In the rows, 128 means zero.
Where one turn sends some rows of the set: a few examples, then the rows asked
Dibat: [166 111 136 180  97 119 129 109 146 124 136 119 152 113 135 129 136 132
 118 118 130  98 120 122 122 128 119 120 143]
bilum: [116 138 156 118 156 124 121  91 135 129 118 140 163 135 119 107 102 123
 127 113 141 121 145 126  99 122 132 126  97]
modim: [150  88 106 145 124 129 127 114 109 145 119 132 102  92 120 107 117 135
 110 109  95 119 127 141 143 156 124 128 138]
tose: [123 104 117 173 164 120 127 146 122 163 133 132 153 146 142 115 103 102
 131 108 139 117 133 141 105 158 110 132 115]
Bik: [116 118 107 143 162 100 112 113 109  97 124 142 129 113  85  97 145 150
 112 130 125 143 109 113 117 114 128 105 136]
bif: [135 120 113 165 162 123 138 156 164 160 136 140 135 139 149  96 123 114
 137 122 129 155 107 123 124 147 141  80 122]
neri: [145 102 131 106 145 144 142 143 141 130 118 116 129 168 152 147 133  99
 160 139 113 129 107 153 115 120 129 136 102]
gipo: [147 107 130 104 157 151 136 140 123 135 137 108 128 166 161 136 142 109
 160 146 120 131 102 147 127 139 137 126 101]
gimu: [ 98 148  81 124 139 106 149 139 148 146 115 111 103 159 126 146 145 157
 120 137 142 121 136  97 149 129 100 126 141]
fam: [ 95 118 139 121 107 152 132 141 131 144 141 128 155 128 131 128 127 123
 154 168 122 124 134  92 124  89 134 119  91]
beli: [123 135 118 114 143 143 136 179 138 119 147 151 126 112 135 115 159 153
 154 127 176 109 137 133 126 112 115 129 121]
vivat: [133 126 130 120 172 134 104 149 110 151 142 138 129 118 174 111 152 136
 137 171 110 138 133 130 138 142 133 101 114]
febup: [131  87  99 139 116 118 107 132 109 122 133 128 114 101  92  88 120 139
 107 118 103 151 137 128 147 131 133 146 127]
Biv: [111 101 125 160 159 124 136 142 122 155 129 120 147 132 134 129 112  98
 128 109 138 111 136 155  91 149 119 149 108]
pigo: [155 141 103 116 118 116 129 105 142 159 110 111  91 139 132 109 134 130
 124 110 103 126 126 112 154 151 138 164 133]
mame: [122 155 151 135 145 121 122  87 135 131 111 153 156 127 111 105  89 115
 148 122 137 130 135 119 104 125 138 114 107]
niz: [113 118 106 110 157 110 131 128 113  90 123 128 114 133  87 128 129 169
 123 147 139 162 129 133 141 123 122  99 142]
Nav: [159 141 110 124 109 114 115 113 128 156 103 123  88 135 134 100 147 134
 126 112 104 120 123 108 121 161 136 152 137]
lib: [148 133 122 131 125 146 151 127 158 125 110 116 138 120 175 114 145 141
 140 102 167 113 118 148 147 137 118 114 140]
Monen: [123 145 139 174 141 130 140 110 154 151 137 146 135 136  98 135  99 114
 155 126 139 129 102 119 154 136 155 120 120]
kani: [132  96 100 138 112 110 116 144 124 121 136 130 118 102  88  85 118 140
 119 116 125 171 123 123 134 118 136 151 123]
Lotom: [ 99 139  84 122 131 116 142 134 140 133 125 113 109 159 143 142 139 151
 113 137 128  92 138 102 151 141  95 125 145]
Fite: [110 163 116 121 145 103 132 158 142 127 125 113 116 149 104 142 152 154
 139 147 163 147 135  88 152 108 130 122 131]
gug: [116 127 116 106 155 116 155 129 119  91 129 113 124 129  87 137 121 166
 134 140 145 153 132 139 159 124 125 115 141]
Pon: [165 129 140 127 130 117 112 134 129  99 166 157 130 117  97 125 143 140
 143 137 134  98 119 125  96 111 132 131 127]
Mopel: [145 138  99 106 118 127 136 140 163 153 132 111  90 138 156 140 121 130
 130 116 124 123 131 123 180 141 122 149 121]
difud: [106 137 134 140 145 140  97 111 119 137 159 151 137 113 133 138 117 128
 140 167 116 107 119 119 168 112 131 146  98]
derop: [110 106 150 116 107 150 128 142 134 144 112 134 161 148 127 130 131 134
 146 151 128 129 149  98 119  90 126 114  92]

neri goes to Biv
gug goes to Lotom
Mopel goes to modim
Where do these go?
Monen goes to difud
tose goes to mame
pigo goes to febup
lib goes to Dibat

